The rows of Z fall into 3 groups, and each row is roughly a mix of its group's hidden directions.
Z:
[[-18  29  25  48 -38   0  11  13   6 -27]
 [-39   7   2  40 -15  -5  32  23  -2 -41]
 [ 27 -18 -29 -43  16  -5 -26 -17  -4  40]
 [ -5   8   0  14  43 -36  13  16 -21  49]
 [ 21  12  12  -3 -34  -5 -24  37 -50 -19]
 [-14 -23 -31  27  -1  33  53 -12  -6 -14]
 [  0   1   7 -29  10  60 -33 -31   1 -10]
 [ 34 -21 -27   5 -12  49  13  30 -27  -6]
 [-26   4  18  39 -10 -26  38  23  -9 -35]
 [-20  -7  -1   7  51 -26  19   2 -45  22]
 [ -2  -7 -25  11 -17 -23  22  52  32  28]
 [ 14 -14   9  -7 -12 -44  -3 -10 -60 -17]
 [-16  12  23   7 -11  48 -18 -20 -17 -47]
 [  0 -18  -6 -22 -12  45 -26 -33   9 -43]
 [-34  14 -10  30  31 -38  40  11 -11  -7]
 [-12 -31 -38 -21  57  12  14   7   4  -1]
 [-23  20  13  46 -18  -7  34  29  30 -11]
 [-25  39  32  31 -18  -5  36 -11 -20 -17]
 [  6  38   9   5  19 -30  -3  -2  26  56]
 [-37  11  28  19 -38 -10  39  10  14 -24]
 [-18  35  24  34  13 -27  32   6 -31  21]
 [-19  21  34  40 -19  18   3   2 -13 -47]
 [ 25 -18 -20 -25  35 -24   6   7  18  48]
 [-31  10   8  20  42  -5  33 -20 -40  14]
 [-23  30  10  25 -14 -47  11  22 -37 -13]
 [ 18   9  32 -31 -16  11 -52 -34   5   4]
 [ 15 -26 -28   3   6   3  17  67  -6  -6]
 [  2  14   3   7 -49 -42  16  14  23  35]
 [-11 -45  -1 -18  13  30  -5 -17  -4 -53]
 [  1  22  19  -6  -8   5 -16 -56  31  36]
 [-18 -15 -15  13 -15 -56  35  22 -24 -11]
 [-11 -12 -13  17  34 -21  34  37 -33  26]
 [  6  12  16   0 -54 -37   7  33   8 -25]
 [-35   3 -17  27 -11 -42  39  25  18   6]
 [ 17 -19 -43 -13  30 -31   4  17  10  41]
 [ 12  -7  37  -6 -15 -57  25  -1 -29   1]
 [ -3   0 -19  -7  29  12   2 -38  38  48]
 [  2  10  19 -37 -45  25 -28 -36   1  10]
 [ -2 -37 -31   3 -22   1  21  53  23  -4]
 [ -7  12   2 -13  37  -6 -18 -55  14  37]
 [ -9  24  12   7  38   4   8 -61   8  21]
 [ 27   4  -5 -19 -37 -14 -24   6  56  13]
 [ 17 -15 -38  -4  27 -34  11  22  18  43]
 [ -6  -1  61   7   2 -15  30  -3 -22 -35]
 [ 19  -6  -5 -23 -47   7 -21  -1  50 -21]
 [ 13 -17 -48 -27  32  11 -18   0  18  37]
 [ -6  -1  13  -7  -9  40 -21 -33 -19 -53]
 [ 22 -11 -21  -8  38  -5 -24   3  20  56]
 [  5 -22 -24 -18  40 -30  -3   8   9  50]
 [ 14 -25 -15 -21 -34  35 -20   3  25 -41]
 [ 33 -29 -20 -16 -27  36  -7  23  31  22]
 [ -6 -32  -2 -12  16  44   1 -45   2 -34]
 [ 24 -27 -14 -34  55  -9   3  -2   3  30]
 [-31   3  18  -1  24   0   4 -36 -49 -32]
 [ 22  29  36  22 -36 -24   2   8  25  31]
 [  0  -9  12 -13  28  34 -11 -61  -2 -20]
 [ 12  21   7  14 -51 -22  18  33  36   6]
 [-11 -29 -20 -17  52  27 -12 -33 -18   4]
 [ 12   8  -6   3 -60 -15  -4  33  19  32]
 [-27  15  17  43  -2  22   9  10 -10 -53]
 [-23 -31  -5  -6  53  -5  11   4  -3 -47]
 [-10  -3 -13  23  21 -24  44  37 -13  37]
 [ 13 -39 -29 -40  20  14 -36 -17  18   1]
 [ 17  -1 -17  23  38   6   5  24   3  59]
 [ -5 -20 -26   1  40 -17  22  40  36  17]
 [  6   8 -18  19 -13 -27  19  65  -7  17]
 [-17  27  22  14 -29  53 -17 -13  17 -23]
 [ 16   6  10   5 -55 -18   3  47  10 -24]
 [  6   4  11   3 -39  27  -9 -21 -50 -34]
 [ -1 -11  18 -11 -25  23 -21 -24 -40 -49]
 [ -2  32  32   8 -55 -14   3   0   9 -35]
 [-25  41   7  31 -32 -38  20  -6 -14  16]
 [ 30   8 -18 -26 -12  15 -43 -18  13  44]
 [  0 -10 -25   9 -33  10  43  29  43  10]
 [ -8  10  41  32  -4   2   9   0 -32 -51]
 [ -8  -8  10   2 -16  33  -1 -46 -35 -42]
 [  4  11 -12   7  -5  -3  13  -8  51  58]
 [ 36   7  -9 -24 -26  -8 -39 -19  -1  45]
 [-14  10  18   0  24  30 -21 -51 -30 -24]
 [ 12  55  10  24   9 -19   4   1 -34  36]
 [ 12 -15 -17 -29   6  30 -33 -41  38   2]
 [ 15  13   6  12 -16 -48   8  50   6  30]
 [-24  18  23  33 -45  -3   9   3 -18 -41]
 [ 11   6 -10   4 -16 -32   1  66   9  25]]

One row of each group comes first, with its name. Which group is each row after those in?
[  3  -3  20 -11 -46   1 -30   8 -39 -39] : <69>
[-30 -15  -2   6 -11  22  39   1 -31 -49] : <96>
[ 39   1   0  -5  25 -23  -1  12  28  55] : <128>

[-23  22  26  44 -37  -7  21  13   0 -32] : <128>
[ 17  -2 -24  13 -34  -1  19  45  23  40] : <69>
[-24 -17 -22  22  41  14  46 -16  -8 -23] : <69>
[ 35   1  -9  -5  13  46  -1 -27  21  43] : <69>
[ 29 -11  18 -30 -29  36 -43 -17  -9 -12] : <69>
[ 14  25  22 -11 -31  41 -37 -26  17  12] : <128>
[ -7 -12 -32 -16  49  45  -8   0  26   4] : <128>
[-19  16   5  36  30  -8  44  11 -29  29] : <96>
[  9   8 -12  20 -23  -7  14  51 -49 -13] : <69>
